One vector is turned by the same rotation once a step. Each row is the vector after some number of steps, and that number follows the row.
The counts run from 0 to 198.
[146 128 130 128 134 114 108  51 153  89  75 119 123 152 157  84 118 125
 157 146 114 104 135  91 153 150 155 113 103 156]	96
[152 155 154 116 163 167  90 101 127 115 113 181 117 140 129  99 163 140
 159 184 147 111 130 159 137 132 110 162 153 146]	126
[110 103 112  65 107 137 151 125 111 113 116 146 150 121  58 138 103 119
 169 143 111 140 127 138  89  90 124 108 113  76]	44
[123 116 103  65 139 113 132  81 109  70 127 175 155 133  93 136 134 158
 148 147 137 160 129 106 103 110 134 117 112  91]	69
[150  94 154  88 109  92 129 153  97 109  95 148 145  90 119 169 155 123
 168 179 153 118 150 119  89 102 154 123 111  95]	56
[163 107 136 129 121  91 118  66 145  89  88 122 142 142 161 110 123 118
 125 137 153 105 144 103 163 153 133  92  97 164]	92
[173 143 121 140 162 159  69 133 113 114 166 159 130 158 101  92 167 118
 127 144 125 135 115 202 151 145 127 137 129 151]	155
[175 136 136 125 129 135 117 101 140  60 170 183 131 119 108 110 132 186
 132 152 165 126 134 129 116 131 121 128 154 141]	114
[126 148  98 171 149 125 110 195 158 149 155  86 131 141 109 107 126 148
 107  77 138 163 108 152 101 107 107 132 143 124]	177
[100 105 105 129 124  98 187 163 137 131 112 111 148  99 105 159 118  96
 125  57 101 168 139  80 148 140 138  86 100 109]	25
[159 156 124 145 135 167 105 187 134 128 165 135 108 153  79 111 155 130
 139 117 150 149 109 180  97 130 116 154 153 120]	176
[ 97 101  90 108 170 157 169 170  96 168 123 131 168 132 110 139 135 113
 127  86  83 166 110 102 113 117  99 130 134  83]	12
[ 83 123  77 138 124 144 159 143 114 136 136 116 147 105 119 171 155 139
 107  66 108 174 135  90 172 110 110 129 121  82]	4
[102 139 111 129 142 104 149 200 150 162 140  69 113 115 159 136 127 123
  94  88 131 142  95 143 102 118 133 155 141 151]	198
[ 99 116 108  83 154  76 139 102 148  81  98 113 171 124 149 139 126 155
 125  99 138 163  92  86 112 103 101 118  96  93]	66
[137 104 111 118 131 102 148 125 150 133  64  48 153 141 134 129 112  81
 163 106 108 120 115 115 137  93 109 119 111 126]	38
[151  96 113 147 104 118 161 133 116 145  68  66 134  90 131 155 120  59
 148 133 106 129 155  80 155 131 154  89 101 126]	30
[155 164 135 147 101 143  90 157 116 128 148  96 124 143 104 124 131  79
 129 148 158 117 122 210 127 125 134 142 132 136]	179
[123  97 149  62 111 103 146  73 116  74  89 127 132 144 138 132 133 121
 157 179 139 106 149 111 140 123 157 122  87 131]	72
[103 126 116  93 160  91 143 100 132  97 116 148 135 131 166 128 134 161
 140 110 117 147 126  47 108 119 140 138 106 121]	74
[139 146 120 163 146 131 147 195 185 138 156 117  77 136 135 114 139 146
 119  81 118 175 107 147 139 146 142 159 139 167]	169
[168 138 165 132 120 115 113  89 154  78 111 145 109 121 134 115 117 135
 141 168 165  99 134 144 143 151 128 123 130 166]	113
[109  98 114 102 187  94 143 112 119  94 115 144 139 124 158 133 145 152
 136 101 124 142 124  71  92 111 153 135 125 122]	78
[114  95 126 112 118 155 129 136  80 188  94  95 132 106 130 163 127  75
 144 156  86 106 143 139 180 117 130 125 114 117]	10
[117 124  94 118  88 182 146 145  83 141 156 147 153 117  73 162 129 107
 119 127 124 156 139 140 170 109 133 126 125  56]	3
[151 110 112 113  90 112 167 135  93 138 121 156 149  82  66 158  98  82
 147 132 114 128 160 159 153 121 144  86  96 102]	23
[160 125 160 107 179 130 123 113 147  85 132 210 133 141  99 107 142 179
 153 159 130 116 131  99  82 119 107 121 145 127]	106
[132 115 134  82 102  99 119  63 106  83  89 122 145 142 114 142 132 105
 158 186 134 131 132 141 135 119 155 127  84 110]	68
[ 80 138  88 142 111 145 160 146 127 144 139 105 129  93 126 169 128 132
  82  79 136 182 116 117 148 119 101 118 124  95]	0
[145 151 136 119 127 165 103 129 122 114 173 172  89 140  61  91 137 102
 136 154 101 131 143 177 156 156 162 136 137 142]	163
[163 146 156 167 127 133 123 176 161 147 126  99  80 140 142 104 125 101
 117 124 108 120 144 167 154 168 147 149 147 188]	170
[139 148 121 115 128 171  91 114 115 123 172 173 101 165  76  99 141 107
 128 136 123 137 129 193 159 144 137 144 139 144]	159
[137 115 124 142 114 125 150 153 135 144  57  67 155 140 137 148 127  73
 153 124  99 115 135  79 149 112 129 114 100 121]	34
[101 131 105 144  71 137 142 142 109 145 117  75 144  92 143 160 120  96
 102 117 114 145 126 155 202 129 111 114 121 121]	1
[113 141 143 112 108 127 124 181 119 165 128  66  86 121 149 140 121  80
 149 153 117 124 139 201 109 147 161 150 150 156]	195
[147 116 133  96 105  71 122  96 144  83  64  72 177 141 170 134 127 103
 154 158 136 122 121 130 131 103 127 109 101 144]	63
[152 149 152 106 156 156  99 107 130 106 131 185 127 152 126  98 134 138
 160 192 154  98 118 176 137 118  93 155 153 167]	130
[121 111 128 102 107  95 163 125 175 116  79  62 150 120 126 136  79  85
 168  94 113 138 116 117 113 114 101 112 104 116]	42
[106 121 134 100  94 105 178 138 145 109  78  96 127  98 137 154 113 130
 126 104 118 142 134  66 118 121 149 122 116 112]	50
[133 138 129 169 195 134  97 164 132 130 144 133 121 146 131  98 187 154
 108  95 133 166 117 116 155 132 117 161 153 145]	148
[129 160 136 131  67 157 126 138 139 151 148  96  56 152 105 126 135  90
 135 167 117 113 110 169 155 155 155 181 114 143]	187
[ 95 155 109 100 152 147 127 202 124 161 180 131  87 129 128 135 159 135
 128  93 119 144 117 146  70 123 140 170 145 120]	193
[168 152 171 148 108 119  99 103 149  65 111 127 107 113 137 100 136 147
 138 171 166 117 142 133 162 146 129 151 127 155]	117
[142 148 134 136 157 161 110 131 160  99 147 165 121 142 123 102 163 196
 150 136 136 145 129  87 142 112 106 169 145 127]	123
[112 102 105  96 124 107 167 156 112 129 134 163 152  88  63 167 114 126
 122  94 108 172 139 117 127  88 141  85 122  90]	24
[163 155 167 143 123 130 101 109 136 104 132 150 100 110 115 116 156 133
 117 156 141 127 156 168 190 179 146 152 134 177]	142
[122 157 129 133 147 164 117 156 136 130 206 159  95 141  75  92 146 154
 129  82  87 152 142 143 143 149 149 144 145 135]	164
[170 149 145 166 131 125 132 199 163 170 131  75 111 127 128 112 142 101
 123 116 123 118 131 166 142 153 123 134 145 187]	174
[168 140 139 148 133 139  81 138 129 141 139 112 108 157 139  92 147  93
 124 156 119 117 131 206 172 153 114 134 133 170]	154
[133 138 130 142 185 106 115 131 176 103 115 104 123 153 174  95 134 169
 124 120 147 159  94 107 139 133  73 143 149 157]	128
[175 146 158 153 129 163 107 163 137 156 156 134  95 130  75 124 146 118
 151 156 128 117 151 181 134 140 155 125 147 161]	171
[133 120 114  96 148 102 128 145 111 101 108 160 180 117 117 155 148 152
 164 136 142 143  96 103  67  87 103 118  97  75]	61
[157 151 121 165 155 126 132 188 165 177 155 116 102 129 119 121 150 129
 114  75 125 157 134 149 114 132 119 156 157 154]	173
[129 103 109  78 140 150 128 153  70 174 115 170 152 120  88 149 114  83
 154 150  99 116 123 170 121  91 115 109 113 100]	15
[141 141 141 158 129 107 119 102 190  87 103 106 115 150 166 116 147 186
 117 125 138 137 135  78 166 139 115 164 136 154]	120
[148 114 139 129 154 109 134  76 160 109  69 120 120 141 153  92 118 122
 152 150 135  91 119  93 159 150 140 118 121 168]	100
[135 113 129 134 177 110 124  91 173 111 115 130 119 148 164  84 139 174
 125 109 115 128 127  58 119 137 123 128 119 154]	99
[161 152 118 156 162 155 121 198 135 163 194 166 109 144  94 120 149 139
 138 111 117 161 143 160 104 141 133 146 150 129]	172
